Each path is a new rotation, seen through one point. The rows after it are directions, each followed by how far the rotation turns it, in degrees each step (0 if it stays put).
Each turn is a multiple of 5 degrees from 10 to 175, or 0.
Each row of a path follows its step; steps can be skipped.

step 0: [  6  14   1  16  -5 -15 -15   1 -11  10  14   3  -6 -18  -2   3  -9  -4
   8  12 -22 -13   1   1  -4  14  15  -7  15 -28  -6  15   3 -12 -18  -9
   6  25 -16 -15  -2   1 -20  12]
step 1: [  2  -6   1  10  -3   0  16  16   5 -14   0  -6   3  -9   7  -4  -9  -7
  -3  -5  10  -5  16  -8  24  20  -4   8   0   7 -12  35  18 -31   7 -23
   0  15  -4  14   2  -7  -9 -11]
step 2: [ 16  -5   7  -8   8  22 -16   9  -1 -15 -11  -2   7   2   7 -10 -16   9
   4 -13  23  20 -13 -11 -17  -3   5  -4 -14   7  10  -2  15 -25  17  -8
  -5  16 -22 -22  -5  -6  -6   5]
step 3: [ -2  14   6 -11  -1 -12  -9 -11 -22  24 -23  16  -5   5   0 -14 -14   8
  -6   3  10   4   8   6  11 -11  25 -14  -2 -15  16  29   3   7   7 -13
  -2  -1 -17 -17   6  -9   9   4]
step 4: [  6 -11 -26   5  -3  -3  16   8  -5  -9  13  31 -14  -4   0 -10 -13  -3
  -3  -9   4   5   8   8  29  13  -8  -5 -28  -2 -10   8 -17  16   1 -18
   4  -8 -10 -13  -2 -12   0  -7]
step 5: [  8  -6  18   4  -5   2  -7 -10   1 -11  23   5 -18 -10  -8   1 -25  -3
   5 -13   3  -4   9  -3  -5   0 -14  -5 -11  23  22  -5 -15   3   5  -7
  20  28  -6  -8 -16   8  18  21]
step 6: [-14   2  11  -6  11   6  -5  -2  -8  11   0  21   2 -49 -13  20   5  12
 -20  -8   5  -2   4 -10   1  -9   8   7  16  -3  13  13   8   8  -2 -17
  -2  10  -1   5 -18 -10   8   4]
step 7: [  0 -18   5  -1  24   0   9  16   4   6   0   3   5 -15   9  -9   3  27
   8  12  19  -4  -3 -32  28  12 -21 -13 -10 -16  -9   3  -6   1 -10   7
 -15  -2  -4  -2 -12  -4   5  10]
step 8: [-10   2  26   2  -8   3 -22  -3 -20 -13   2  -6  23   7  10  -4 -11  -5
 -16   9  29  -3   4  11   4   3 -14  -7 -14  -7 -14  -6 -13   3 -15  -3
  -5  19   2 -14  -7  20  -4  21]
step 9: [ -3  -3  12 -13 -10   3 -12  13 -18 -11   6   2 -13 -16  17  17   1   0
 -19  12 -18  10  11  10  12 -10  -7  -7  18 -29  -4  10 -10  -5  11 -10
  14  11 -12  -3  16  -8 -20   4]
step 10: [-19 -25  18   5  -1  -1  -1   4  34 -15   6  -4 -16   1  -4   1  -8   1
   3  -2  -2  17  10 -10  15  11  -5 -14  -2  -4  -6  29  -2  -5  28  -8
 -22   3   9 -12   5   1  -6  -4]
[ -3  -3   3   8   6  -4  -4   0   1   8  -3   4  -1  -4  -6   2  -4   4
   1   3  -8   0   1   5  -1  -5   1  -5   3  -5  -1   1   4   1   0   2
  -2  -2  -1   2   6 -11  -2  -1] | 115
[ -2  -5  -1  -6 -12  -1  -5  -4   5   3   3   5  -5   5  -2   3  -2  -3
   0  -4  -1  -3   5   1   1   1  -2  -3  -3  -5   7  -4   1   2   5   1
   1  -6   3  -5  -3  -3  -4  -4] | 60
[-5 13  3 -7  1  2 -7 -1 -4  2 -1  4 -4 -5  2  1 -2 -5  0 -1 -1 -4  2  5
 -3  0  4  1  8  0  2  3 -1 -2 -4  4 -1 -5 -8  1 -2  5 -1  2] | 125
[-3  1 -4 -2  1 -4 -3  6 -9  5  1  3 -6 -2 -6  2  2  4  2 -1  3  2  1  0
  1 -4 -7 -3 -4  4  5 -7 -4  1 -1 -5 -6  1  3  9 -3  4  3  1] | 35
[ -3   2   3   4   3  -5  -1   3   1  -7   1   1   5   6   5   4  -2   4
   3  -3   0  -3   0  -3   2   1   0   2   5  -3   9  -2   2   3 -10  -1
  -1   4  -2   4  -8  -5  -3  -7] | 55
[ 0 -4  1  0 -5  0 -1 -6 -5  0  2  9  3  5  3  4  3  2 -6  8 -4  3 -6 -6
 -6 -1  2  3  5  3  5 -2  2  0  4 -5 -1  2 -6  2  3  1  1  6] | 115
[  0   1  -3  -1  -1  -4   2  -2  -1   4  -4   7   5   2   7   1  -2   1
   4   6   6   8  -1   5   3  -3  -1  -2  -2  -4   1  -3  -3  -3 -11   1
   5  -3   4  -7   4   3   4   0] | 80
